a =
[[ -4  19  15  25  26  -4  28  16]
 [ 38  18  10  21  -2  37   0  12]
 [ -5   8   5  14  30  -5  28   6]
 [-19 -13 -15  -5  50 -19  39 -15]
 [ 18  43  30  54  15  18  28  34]
 [  4  50  43  57  11   4  25  46]]
a[0][-8] -> -4
a[-5][3] -> 21
a[2][-2] -> 28
a[-2][-5] -> 54
a[1][-3] -> 37
a[-4][4] -> 30
a[:, -2] -> [28, 0, 28, 39, 28, 25]
a[4][-4] -> 15
a[-4] -> [-5, 8, 5, 14, 30, -5, 28, 6]
a[1][-7] -> 18
a[-6] -> [-4, 19, 15, 25, 26, -4, 28, 16]
a[-5] -> [38, 18, 10, 21, -2, 37, 0, 12]
a[:, -5] -> [25, 21, 14, -5, 54, 57]
a[:, 7] -> [16, 12, 6, -15, 34, 46]
a[:, 5] -> [-4, 37, -5, -19, 18, 4]
a[5][-1] -> 46
a[-3][7] -> -15
a[-3][5] -> -19
a[1][-4] -> -2

m =
array([[8562, 7093, 5802, 3932, 6427, 5941, 5733],
       [2159, 3042, 4546, 6317, 2973, 3746, 4286],
       [5932, 6453, 4814, 3577, 8174, 6667, 5728],
       [2974, 3351, 5040, 7035, 2262, 4093, 4469],
       [8113, 6965, 5752, 4307, 6443, 6269, 5805],
       [1843, 4106, 3669, 3887, 7292, 5198, 4790]])
m[0, 0] => 8562
m[1, 3] => 6317
m[3, -5] => 5040
m[:, -7] => [8562, 2159, 5932, 2974, 8113, 1843]
m[4, -6] => 6965
m[1] => [2159, 3042, 4546, 6317, 2973, 3746, 4286]
m[-1, 0] => 1843
m[-5, 4] => 2973
m[1, -7] => 2159
m[3, 3] => 7035
m[-6, 3] => 3932
m[:, -4] => [3932, 6317, 3577, 7035, 4307, 3887]
m[-4, 1] => 6453
m[2, -7] => 5932
m[-5, -6] => 3042
m[0, 1] => 7093
m[5] => [1843, 4106, 3669, 3887, 7292, 5198, 4790]
m[4] => [8113, 6965, 5752, 4307, 6443, 6269, 5805]
m[5, -1] => 4790
m[-1, 3] => 3887
m[:, 2] => [5802, 4546, 4814, 5040, 5752, 3669]
m[1, 5] => 3746
m[3, 1] => 3351
m[0, 6] => 5733
m[4, 4] => 6443

X = 54	-14	-17	-21	-24	-15
X[0] => 54
X[2] => -17

A =
 0.08   0.05   0.08   0.00   0.09   0.02   0.07
 0.01   0.04   0.18  -0.19   0.24   0.15   0.01
-0.03   0.15   0.13  -0.11   0.10   0.12  -0.04
 0.05   0.16  -0.06   0.06   0.05  -0.10   0.10
 0.01   0.13  -0.15  -0.01   0.12  -0.24   0.23
 0.02  -0.18   0.10   0.03   0.10   0.21   0.03
 0.01   0.00   0.09   0.02   0.02   0.11   0.04
 0.04   0.05   0.06   0.10   0.04   0.07   0.01
 0.04   0.16   0.02   0.06   0.03   0.09   0.12
 0.08   0.11   0.00   0.08   0.09  -0.02   0.04
 0.00   0.12   0.03   0.06   0.06   0.09   0.07
 0.13   0.09  -0.05   0.07   0.07   0.00   0.04
 0.25   0.19  -0.16   0.04   0.10  -0.08  -0.02
 0.09  -0.14   0.06   0.01   0.03   0.21   0.08
A[0,0]: 0.08
A[4,3]: -0.01
A[0,2]: 0.08
A[5,6]: 0.03
A[0]: [0.08, 0.05, 0.08, 0.00, 0.09, 0.02, 0.07]
A[1,2]: 0.18
A[1,5]: 0.15
A[11,1]: 0.09
A[6]: [0.01, 0.00, 0.09, 0.02, 0.02, 0.11, 0.04]
A[1,4]: 0.24
A[:, 1]: [0.05, 0.04, 0.15, 0.16, 0.13, -0.18, 0.00, 0.05, 0.16, 0.11, 0.12, 0.09, 0.19, -0.14]
A[5,1]: -0.18
A[:, 2]: [0.08, 0.18, 0.13, -0.06, -0.15, 0.10, 0.09, 0.06, 0.02, 0.00, 0.03, -0.05, -0.16, 0.06]
A[9,3]: 0.08
A[1,0]: 0.01
A[4,0]: 0.01
A[9]: [0.08, 0.11, 0.00, 0.08, 0.09, -0.02, 0.04]
A[5,5]: 0.21
A[:, 0]: [0.08, 0.01, -0.03, 0.05, 0.01, 0.02, 0.01, 0.04, 0.04, 0.08, 0.00, 0.13, 0.25, 0.09]
A[5,4]: 0.10
A[1]: [0.01, 0.04, 0.18, -0.19, 0.24, 0.15, 0.01]
A[0,4]: 0.09
A[2,4]: 0.10
A[2,3]: -0.11
A[9,1]: 0.11
A[9,5]: -0.02
A[10,2]: 0.03
A[3,3]: 0.06
A[11,2]: -0.05
A[5,0]: 0.02
A[10,6]: 0.07
A[1,1]: 0.04
A[2]: [-0.03, 0.15, 0.13, -0.11, 0.10, 0.12, -0.04]
A[0,6]: 0.07
